In the rows, 128 means zero.
Each named turn below is shown by a few rows before and after it. Which turns, in which order, take the first row of each later pair to the second? The first pair is answered.
figum (before |-> after):
[135 125 129 112 119 117 139 104 116 130 174 143 156 170 106 100 129 142
 142] |-> [132 120 124 116 119 117 142 104 108 131 170 139 162 168 115  93 127 140
 141]
[147 122 102 139 136 118 140 135  87 119 121 116 167 108 116 108 113 109
 117] |-> [145 158 123 126 105 113 115 109 143 138 123 153 120 148  89 136 136 124
 101]
[114 112 115 145 123 109 139 137 129 119 113 128 138 112 108 153 160 102
 124] |-> [109 123 121 140 125 110 136 143 143 121 117 136 128 124 107 156 165 109
 125]
[ 98 131 115 105 164 114  72 139 167 138 117 157 147 125 136 138  89 169
 105] |-> [112 106 100 119 171 115  79 140 134 133 114 134 170  99 143 126  79 158
 112]
nale (before |-> after):
[158 128 143 138 118 111 123  70 150 145 115 137 128 132  76 141 132 127
  99] |-> [151  96 114 137 127 117 115  91 107 143 104 101 150  78 111 115 116 122
 110]
[123 103  86 128 136 127  98 140 101 137 113 100 139  78 158 122 110 136
 134] |-> [119 155 129 120 119 117 102 114 173 143 129 159 100 160 114 160 129 144
 119]
[ 88 152 115 101 145 133 138 185 160 109 129 144 149 151 161 122 101 162
 140] |-> [124 158 145 134 149 122 195 155 144  87 148 151 151 177 124 130 111 129
 142]
bape (before |-> after):
[114 134 112 120 145 130 119 144 130 129 119 129 147 128 132 129 114 129
 130] |-> [122 144 130 123 141 128 128 134 145 129 125 142 132 150 118 138 124 130
 126]
[104 141 148 112 122 174 112 164 164 146 122 134  95 178 120 143 116 122
 166] |-> [131 126 169 130 109 175 146 141 137 138 128 123  85 174 117 132 135  99
 171]
[ 72 153 158  89 151 128 176 129 148 102 165 128 116 169 129 134 141 127
 144] |-> [ 88 135 161 100 146 135 195 122 114  93 164 107 116 145 138 120 146 111
 152]
[123  83 144 136 119 146 142 120 115 108 145 128 110 106 140  96 133 133
 142] |-> [ 95  91 123 120 132 147 115 143 134 116 137 134 125 105 149  99 117 154
 139]
Pairs:
(two turns a pair)
[158 123 155 160 147 134 184 103  85 110 151 118 153 136 103 133 133  96
 131] |-> [162 142 118 130 126 124 110  67 134 151 127 144 114 130  78 169 125 127
  98]	bape then figum
[138 131 116 120 134 148 106 119 122 154  84 119 114  84 125 145 140  99
 100] |-> [124 150 161 120 124 154 127 131 150 145 101 135  91 126 127 144 167  97
 107]	figum then bape
[140 105  55 102 122 147 105 142  97 151 113 106 155  61 144 124  77 130
 111] |-> [ 76 137  94  78 128 155 103 201 161 147 135 135 139 123 171 118  94 159
 124]	figum then figum
[ 79 134 119  98 130 128  92 126 160 127 121 163 146 160 107 165 137 134
 131] |-> [119 107  92 114 127 118  95  85 114 131 102 140 164 114  90 169 124 112
 122]	figum then figum
[121 119 130 129 122 137  95 137 107 149 109 109 108  86 140 146 120 123
 143] |-> [136 123 160 142 111 138 122 117 107 140 123 119  93 105 119 150 137 107
 145]	nale then bape
[102 120  83 150 112 147 110 160 126 143 112  93 110 102 167 130 118 139
 122] |-> [143 125 133 181  95 140 162 119 110 126 134 108  87 131 133 133 148 103
 121]	nale then bape
[131 170 165 130 108 131 118 116 161 124 153 149  70 149 100 146 167 111
 121] |-> [113 128 129 117 102 146  88 145 129 135 133 103  73  80 157 107 159 120
 136]	bape then nale
[107 125 145 126 131 129 136 173 134 128 138 115 136 124 163 106 131 141
 148] |-> [135 120  95 124 130 116  93 131 127 148 115 114 144  96 129 132 108 150
 120]	figum then bape
[ 97 121 149 114 139 141 135 185 134 114 131 120 129 122 181  92 143 136
 151] |-> [132 115  81 110 140 125  74 132 123 144 104 119 138  79 143 127 106 146
 117]	figum then bape
[ 83 122 182 119 101 137 145 175 137 131 134 107  95 129 201  75 157 131
 160] |-> [104 117 191 134 104 137 172 164 115 119 140 103 106 130 187  73 161 109
 159]	nale then nale
[133 127  92 124 127 116 107 118 121 152 114 127 155 114 108 150 106 131
 109] |-> [148 132 129 142 136 115 160 114 115 130 134 132 159 147  99 148 117 109
 122]	figum then nale
[109 131 106 128 196 134 121 163 122 121 130 139 205 128 113 162  84 165
  98] |-> [152 145 163 159 174 124 176 113 120 108 152 156 167 169  70 172 120 133
  95]	nale then bape
[182 106 107 145 121 121 137  78  95 123 103 123 125  87 102 138 107 103
 126] |-> [135 134  84 113 140 115  85  98 155 139  96 152 137 113 108 165  84 143
 111]	bape then bape
[127 122 140 134 100 136 176 112 122 123 136 130  98 122 132 128 110 111
 179] |-> [ 97 132 117 111 104 136 129 137 154 138 124 141  95 118 150 131  96 141
 172]	nale then bape
[121 146 115 156 169 114 193 125 101 124 115 132 187 156 113 109  73 100
 116] |-> [122 121  67 138 155 122 135 123  93 156  90 114 172 100 125 106  63 121
 106]	figum then nale
[140 145 138 157 148 111 165 105 118 113 153 138 166 168  97 158 118 114
 130] |-> [101 161 126 120 140 114 109 128 175 140 139 153 143 174 112 164 111 153
 121]	nale then nale
[ 93 148 126 118 157 133 106 162 136 149 127 158 138 139 107 143  94 143
  99] |-> [103 137 163 141 159 140 166 167 107 124 144 142 142 144 119 121 111 115
 118]	bape then figum
[119 130 115 120 122 142 100 126 108 149 124 112 152  91 135 139 118 128
 113] |-> [144 140 149 137 106 132 135  96 112 138 143 124 124 121 108 144 142 104
 114]	nale then bape
[146 135 144 139 144 117 156 111 134 119 126 117 159 153 110 125 125 119
 104] |-> [127 125 123 128 159 121 133 135 131 122 119 106 177 135 132 122 110 129
 107]	bape then bape
[102 136 116 128 136 144  98 175 126 131 134 145 120 131 124 114 138 130
 136] |-> [118 137  97 132 138 135  88 151 126 142 122 150 125 126  99 130 124 129
 121]	figum then bape
[114 101 131 107 141 124 105 177  97 120 137  87 186 109 134 110 119 117
 140] |-> [137 138 195 124 111 117 136 127 136 119 156 131 124 172  85 133 160  99
 131]	nale then bape
[150 139 131 134 124 125 152 111 123 105 175 146 115 159 117 121 149  97
 114] |-> [152 127  94 115 108 126  98  96 124 136 150 133  95 117 124 127 142 117
  99]	nale then figum
[140 107 148 170 138 154 203 144 113  79 144 130 111 142 159  91 182  44
 139] |-> [111 149 157 142 128 148 159 144 191 105 140 175  67 188 148 123 190  79
 124]	nale then nale
[111 148 156 138 129 147 171 132 111 106 135 118 144 134 131 113 141  87
 120] |-> [119 166 162 136 114 141 159 117 134 116 138 133 120 155 119 126 146  97
 114]	figum then figum
[128 103 101 150 107  96 121 110 128 138  99  97 106 109 152 135 115  87
 125] |-> [127 116 138 161 107  99 157 109 133 124 115 105  98 140 138 132 130  73
 133]	figum then nale
[125 178 114 139  84  98 110 114 131 124 111 130 139 164  99 150 150 146
 126] |-> [122 154  86 138 100 101 105 132  90 121 101 103 175 124 119 132 129 144
 132]	nale then bape
[155 116 106 144 110 131 124  98 105 124 114 126 120  89 116 142 122 123
 124] |-> [141 141 110 131 119 120 108  98 145 131 119 156 115 127  99 162 123 137
 114]	bape then nale
[219 155 127 155 148 111  99  87 115 131 182 137 145 134 125 170 105 103
 108] |-> [189 167 119 131 140 110  55 101 154 148 171 154 121 141 137 179 103 131
  99]	nale then nale
[147 112  98 112  94 121  52 106 135 138 109 139 107  82 131 131 142 141
 100] |-> [123 144 161 115  89 123  91 126 175 120 138 168  81 154 135 130 172 141
 114]	figum then bape
[144 127 185 122 126 147 149 114 135 160 145 107 101 111 133 112 139 133
 102] |-> [120 118 168 110 143 156 136 145 126 159 142  96 125  91 159 101 127 145
 108]	figum then bape
[128 124 131 114 151 140  97 140 123 117 119 128 153  98 151 136 143 135
 108] |-> [153 135 147 124 141 133 108 107 130 120 122 144 139 119 117 155 148 124
  99]	figum then nale
[117 132 120 122 139 117 143 149 128 148 107 140 149 152 130 160 135 156
 121] |-> [116 122 112 127 145 119 145 154 110 150 107 127 161 139 138 154 132 151
 125]	nale then nale
[143 122 136 143 104 107 146 102 129 138 146 112 112 120 105 108 127 115
 142] |-> [118 138 119 116 106 109 108 119 165 151 142 131 106 127 113 118 118 142
 134]	bape then nale
[ 85 159 150 120 110 137  93 127 171 116 125 172  89 210 116 157 139 144
  90] |-> [165 106  92 156 112 129 101  57  67 120 101 128 126 119  84 159 110 102
  75]	figum then figum
[ 85 131 147 116 165 131 119 133 128 131 145 120 151 149 106 142  95 130
 144] |-> [112 115 164 135 155 133 150 121 103 123 154 108 142 143 102 129 113 104
 150]	bape then bape
[ 94 153 142 118 112 123 111 120 201 133 125 164  91 173 135 148 149 155
 121] |-> [ 85 106  92 110 121 140  91 158 143 139 105 108 125  87 192 109 123 156
 141]	nale then nale
[ 55 140 175 135 108 125 114 166 151 110 145 122  98 146 190 113 153 165
 133] |-> [143 109 174 184 112 109 183  97  65  88 150  97 126 113 145 121 150 106
 133]	nale then figum
